Each row of T is roughly a mix of the hidden directions of one of 3 groups.
T:
[[-0.19 -2.07 -2.37 -1.14  1.75 -0.96  3.42  4.78 -0.61  1.86 -0.63]
 [-1.41  2.63  0.17  4.29  0.29 -4.52  2.37 -0.22 -0.40  0.47  0.12]
 [-1.77 -2.10 -3.68 -2.44  2.59 -0.54  1.00  3.32  1.29 -1.26 -2.15]
 [-3.87 -0.16 -5.63  0.40 -0.17 -0.59 -2.32  0.69 -0.03 -0.18 -0.87]
 [ 1.23  1.00 -1.27 -3.73  1.85 -1.95 -0.34 -2.00 -0.41 -4.66  1.62]
 [-3.79  0.64 -1.44  0.02 -5.21 -0.57  0.66 -0.93 -0.20  1.53  2.42]
 [-0.58 -2.25 -0.28 -2.43 -4.35  2.69 -1.12  1.01  2.07  3.03  0.78]
 [-0.31 -3.13  1.33 -0.96  1.72 -3.64  4.08  1.13  2.26  0.93 -1.11]
 [ 0.40  3.46  1.96 -2.46 -1.63  0.05  0.68 -3.23 -2.97 -2.42  1.92]
 [-0.19 -0.27  0.95 -1.18 -0.06  2.12 -2.38  3.92  1.60  4.57 -1.58]
 [ 3.72  0.59 -0.05  1.96 -1.52  2.55  1.67  0.55 -0.08  4.58  1.71]
 [ 0.44  0.62 -0.86  4.70 -1.40  0.14 -3.84 -1.06 -1.60  3.17 -0.25]
 [-2.53 -4.02 -1.54 -1.17  1.25  1.08  0.55 -0.27  3.89 -1.12 -2.85]
 [ 1.34  2.15  0.59 -1.36 -1.49  0.48  1.29 -5.63 -1.83  1.99 -1.46]
 [ 2.08 -0.13  0.65  2.96 -0.59 -2.29 -1.61 -3.57 -3.81  1.65 -1.50]
 [ 4.73  0.15  2.47  1.48  1.39  0.77  2.15 -1.62 -3.48  0.60 -1.01]
 [-3.76  0.04 -5.26 -0.43 -2.66 -0.02  0.27 -0.98  1.43  0.27  1.29]
 [-0.93  2.41 -3.40  1.11 -2.44  2.62 -3.01  0.19  2.33 -2.47  1.01]
 [-0.82  0.39  1.67  1.41 -1.48 -0.03 -3.14  1.96 -1.64  4.87 -2.44]
 [-2.69  1.71  1.86  2.06  2.01  1.33 -1.68  0.41 -1.83 -3.05  3.82]
 [-0.86 -2.73  2.31  2.40  1.16 -2.04 -1.52  2.83  2.17  1.71 -3.34]
 [-1.16  1.00 -3.78  2.50  2.03 -4.16 -0.21  1.62  0.27  0.79 -2.48]
 [-1.56  0.65  4.64 -0.20  1.25 -2.06 -2.46 -3.59 -1.45 -1.59  0.35]
 [ 0.01  1.37 -1.98  4.25 -2.89 -0.05  0.87 -2.64 -3.40  0.71  1.37]
 [-3.67 -1.91  3.78  2.72 -2.86  1.34  0.79  0.58  0.03 -1.88 -0.74]
 [ 1.02 -1.80 -1.39  3.32 -0.26  2.97  0.83  2.80  0.86  4.26  0.60]
 [ 2.56  2.06  0.96  1.09 -2.37  0.57  2.07 -4.56 -1.75 -1.89  1.83]
 [-2.56  1.09 -5.16  2.63  1.47 -2.40  1.06 -0.02  0.36 -1.80  0.39]
 [-0.24 -0.35  3.88  2.41 -1.94 -1.70  0.10 -0.42  1.67  3.12 -3.67]
 [-2.66  4.14  0.42 -0.04 -1.32  0.41 -2.31 -0.31 -2.62  0.30 -3.90]
 [-3.49 -1.58 -1.24 -1.06  3.20 -1.45 -3.10  1.10  1.25 -2.53 -2.32]
 [-3.64  0.40  2.65 -0.37 -3.81  2.67 -2.12  1.49 -1.69  1.21 -0.82]
 [ 0.19 -0.84  2.41 -1.02  1.22 -2.14  4.28  2.66 -2.66  2.76  0.42]
 [ 3.87 -1.59  0.84  3.03 -0.59  2.01  0.54  0.96 -2.79  3.54  0.82]
 [ 0.35  0.70  1.31  0.66 -2.09  1.99 -0.98 -3.41 -3.97 -3.74  0.67]
 [ 4.08 -3.37  0.44  0.82  2.17  1.26  1.80  0.47  2.82  2.65 -0.57]
 [ 1.97 -2.31 -0.51  0.63  0.80  0.24  3.18  4.99  1.29  2.23  1.29]
 [-2.37 -2.69  0.62  0.63 -0.20 -0.97  0.45  1.48  4.41 -0.23  4.18]
 [ 2.49 -1.38  3.22  0.41  3.85 -0.66  0.17  4.23 -0.89 -0.02 -1.13]
 [ 0.84 -2.77  2.90 -3.37  3.41  0.96  0.12  1.97  0.26  0.10 -3.03]
 [ 2.39 -0.15 -1.49 -1.99 -0.48  3.94 -0.23  3.26  0.45  1.19  3.73]
 [-0.43 -3.52 -3.02  0.01 -2.49  2.00 -0.80  1.98 -0.66  3.38  2.38]
 [ 1.32 -0.52 -3.89  0.70  2.63 -1.07 -1.06  3.16  2.23  3.15 -1.47]
 [ 3.34 -0.21  0.25  2.01  2.91 -1.43  1.59  2.48  1.17  4.01 -1.42]
 [ 4.06 -1.18 -0.36 -1.46  0.92  1.48 -0.57  2.38  2.64  4.22  0.03]
 [-2.53 -1.10  0.32 -1.12 -2.22  0.11  1.42 -2.05  4.53 -1.09  3.47]
 [ 0.03 -2.13 -1.95  4.60  0.27  0.83  1.69  1.83  2.20  3.43 -0.87]
 [ 1.97 -2.40  0.80 -1.76 -0.35  2.03  2.66 -0.08  5.34 -0.71 -0.33]
 [ 2.32  3.51 -1.51 -0.68 -1.09  2.17  1.81  2.79 -3.04  0.75 -2.58]
 [-1.96  3.92 -2.79 -0.17 -3.79  1.99 -0.03 -0.33 -0.73  1.29 -2.50]
 [ 1.38 -1.59  0.72 -3.08  0.01  0.13  5.88  1.48  1.25  0.71  0.79]
 [-2.13  3.96 -0.06  1.07 -2.61  1.57 -3.91 -2.14  0.23 -1.59 -0.89]
 [-2.31 -0.11  0.08  0.15  4.99 -1.54 -0.98  2.20  2.22 -3.15  0.81]
 [-2.67  1.54 -1.70 -2.58  2.07 -2.83  0.13 -2.81  0.14 -3.46 -1.64]
 [ 0.71  3.46 -3.19  3.46  2.43 -1.51 -0.51 -1.34 -1.78 -2.15  1.11]
 [ 2.88 -0.60 -0.76 -2.13  1.20 -0.17  2.78 -4.81  2.31  0.49 -1.50]
 [-1.71 -0.82  3.61 -0.02  2.34 -1.29  0.01  3.69  0.25  1.78 -3.64]
 [-0.71  2.60  0.73 -5.08 -0.71  1.08  0.96 -0.39  0.58 -3.48  2.27]
 [-0.33  0.22  2.61  3.66 -2.53  1.38 -2.25  1.04 -3.92  1.40 -1.34]
 [ 0.00  1.64 -3.32 -3.06  0.26 -0.48 -0.80  0.91 -0.37  3.50 -4.08]
 [ 3.87  0.38 -3.51  2.61  0.79 -0.37  0.57  1.15 -1.04  0.18  4.02]
 [-1.12 -3.54 -1.55 -0.75  0.31  0.23  1.97  2.46  5.07  0.13  1.16]
 [ 1.08 -0.32 -2.76  0.91  4.95 -2.97  0.57  0.25  0.51 -2.85 -1.47]
 [ 1.50  0.16  3.85  4.51 -1.61 -0.46  0.52 -0.01 -1.87  3.07 -0.66]
 [-3.56  2.81  4.27 -1.10 -2.70  1.79 -1.25  0.14 -0.83  0.94  0.46]
 [ 2.49  0.28  1.09 -1.93  3.78 -2.62 -0.93 -2.31 -2.91 -2.62  0.19]
 [ 0.42  0.66  4.87  1.62 -2.67  0.25  2.13 -0.06  1.14  3.39  1.56]
 [-0.67 -2.33 -5.93 -0.20  1.24 -0.15 -1.02  1.09  1.52 -2.00  1.66]
 [-0.63 -3.16 -3.73  3.58  2.75 -0.01  0.75  2.20  1.60  1.01 -0.50]
 [ 4.47  2.13 -1.16 -1.30 -0.08  1.63 -0.14  0.14 -0.93  4.48  1.66]
 [-0.36  0.40 -2.93 -0.11 -5.71  0.55 -0.55 -2.98  1.48  0.75 -0.44]
 [ 1.34 -0.67  2.11 -2.43  3.99  0.05 -0.24  1.85 -0.07 -2.58 -3.91]
 [ 0.33 -3.12  3.27 -3.21  2.71  2.25  1.18 -0.22 -1.33 -2.37  1.35]
 [ 0.79 -0.74 -0.11  1.17 -3.25  2.66 -0.74  0.57  2.89  2.00  4.53]
 [ 1.32 -1.84 -1.39 -4.70  3.82  0.71  1.07  1.13  2.55  0.80 -0.24]
 [-1.80 -3.43 -0.08 -2.25 -1.21  3.08 -1.89  3.06  1.06  2.40  1.76]
 [ 2.58  1.65 -2.47  1.73  5.50 -1.65  0.60  0.53 -1.09 -0.28 -0.67]
 [ 2.97 -4.00  1.80  1.12  2.95 -0.80  1.32  2.71  0.68  2.31 -0.62]
 [ 1.55 -0.65 -1.24  0.46  5.33 -0.38 -1.62  2.99  2.84 -0.54 -0.92]
 [ 1.88 -1.23 -0.75 -1.13  0.13 -1.32  2.35  0.79  5.72  2.34  0.95]
 [-1.15  1.75 -1.67 -0.30 -1.11 -1.42  2.27 -4.88 -0.74 -3.69  0.46]
 [ 0.28 -1.94  0.59 -1.32 -2.20  0.95 -1.83  2.83  3.48  3.44 -2.63]
 [ 1.76  1.93  3.00 -3.04 -0.06 -0.48  3.00 -0.24  2.95 -2.80  1.73]
 [-0.64  1.91 -3.81 -1.63  4.12 -1.92  0.12 -1.02  0.88 -3.19  0.02]
 [-1.66  1.70  3.81 -1.74 -2.30 -1.27 -1.51 -2.52 -2.69 -2.72 -0.74]
 [ 2.27 -1.29 -0.33 -2.37  0.30  4.41  2.98  0.53  2.20 -0.47  2.75]
 [ 1.65 -1.99 -3.41  2.49 -0.92  2.42  3.09 -2.43 -0.01 -1.01  2.49]
 [-1.31  3.08  2.82  0.33 -2.16 -0.38 -1.33 -4.38 -2.56  0.90 -1.22]
 [ 0.06 -0.22  0.84 -4.15  1.26 -0.89  5.14  1.40 -1.64  0.03 -1.57]
 [-0.62 -1.40  0.15 -3.78  3.70 -0.68 -0.18 -0.18  1.58 -4.03 -2.07]
 [ 2.93  2.80  0.37 -4.22 -1.09  2.84  0.04  0.17 -0.71  1.76  2.58]
 [-4.03 -0.20  0.98  1.01  1.78 -0.05 -1.79  0.75  0.04 -4.61  2.74]
 [ 1.14  0.62  2.06  0.67 -0.16  2.90 -0.31 -0.59 -5.69  0.66  2.43]
 [-2.73  2.95 -2.86  2.21 -0.23 -3.30 -0.54  1.09  3.41  0.58  0.56]
 [-2.93 -1.91  0.63  0.04  0.81  0.08 -1.83  2.58  4.61 -1.87  2.41]
 [-2.33  2.08  3.23 -1.92 -4.40  0.02 -1.80 -0.93 -1.69 -1.92  0.02]
 [ 0.86  1.55  0.20 -1.32 -3.82  3.53  2.63 -3.34  0.17  1.83  0.68]
 [-3.41  0.72 -0.93 -2.27  4.23 -0.84 -0.89  0.54 -2.45 -3.01 -0.96]
 [ 2.01 -1.96  2.97 -1.11  2.04 -0.21  3.57  4.10  1.01  1.05 -0.34]
 [-4.61 -1.11 -2.51  4.50  0.40  0.43  0.24  1.68 -1.13  0.00 -0.61]
 [ 2.94  2.00  0.02  3.49 -2.00  1.02  0.12  1.88 -2.68  2.74  2.40]
 [-5.50  0.98  0.67  0.00  0.99 -1.38 -1.92  0.66 -0.32 -3.89  0.24]
 [ 0.92  0.64 -1.17  0.03  2.21  0.62 -1.40  2.89 -2.04  0.76 -5.56]
 [-2.15  2.52  0.84  2.94 -3.46 -0.32 -2.12 -2.60 -1.45  2.39  1.56]
 [ 1.49  2.56  3.48  1.65  0.85 -0.06 -2.10  0.55 -3.73  1.33 -3.04]
 [ 1.16 -0.73 -4.49  0.91  2.19 -2.33  0.52  2.42  1.39  3.35 -1.23]
 [-3.63 -1.37 -4.12 -2.32  0.47 -2.48  1.52 -1.65 -1.78  0.84 -1.08]]
Here is one row of each group, with its name. Which group are the others in?
[ 1.18  2.27  3.84  1.47  1.04 -0.68 -2.03 -0.36 -4.29  0.99 -2.29]  F
[-0.43  1.55 -1.67  2.09  2.21  1.27  0.40  0.24 -3.77  0.76  4.76]  D
[ 1.13  2.46  0.42  2.62 -2.47 -3.46 -0.32 -3.48 -2.92 -0.77  0.35]  Z

[-2.99  1.56  0.86  0.51  1.59 -2.37  0.11 -1.80 -2.26 -4.94 -0.77]  D
[ 3.09  0.16  2.83  0.41  2.99 -4.17 -1.40  0.78  0.46  1.72 -2.02]  Z
[ 4.12 -0.70  0.89 -0.17  1.36  2.03  1.20 -2.03 -4.86 -0.34 -0.57]  D
[-2.21 -0.62  1.09 -3.96  1.38 -0.57  0.00 -3.08  1.82 -3.74 -1.65]  F
[ 2.12  2.43  0.18  0.89 -5.05  1.32 -0.63 -1.18  0.85  3.50 -0.85]  D
[ 2.38  0.99 -4.52  1.22  0.18 -3.10  2.68 -1.48  2.17  1.23  0.37]  D
[-0.10  1.76 -3.64 -1.62 -2.55  2.08  1.13 -0.68  1.80 -3.20  2.98]  F
[-1.06  1.54 -1.58 -0.74 -4.75  1.46  3.08 -2.02  1.51  1.43  2.18]  F
[ 4.97 -1.04  0.29 -0.05  1.40 -0.47  2.30 -0.55 -2.87 -0.58  3.43]  F
[-2.50  0.97  0.02 -3.61 -1.05  2.59 -3.32  0.02 -3.80 -0.46  0.39]  Z
[-2.33  0.52  1.88 -2.86  1.58  0.36 -1.24  0.55  2.88 -4.65 -1.43]  F
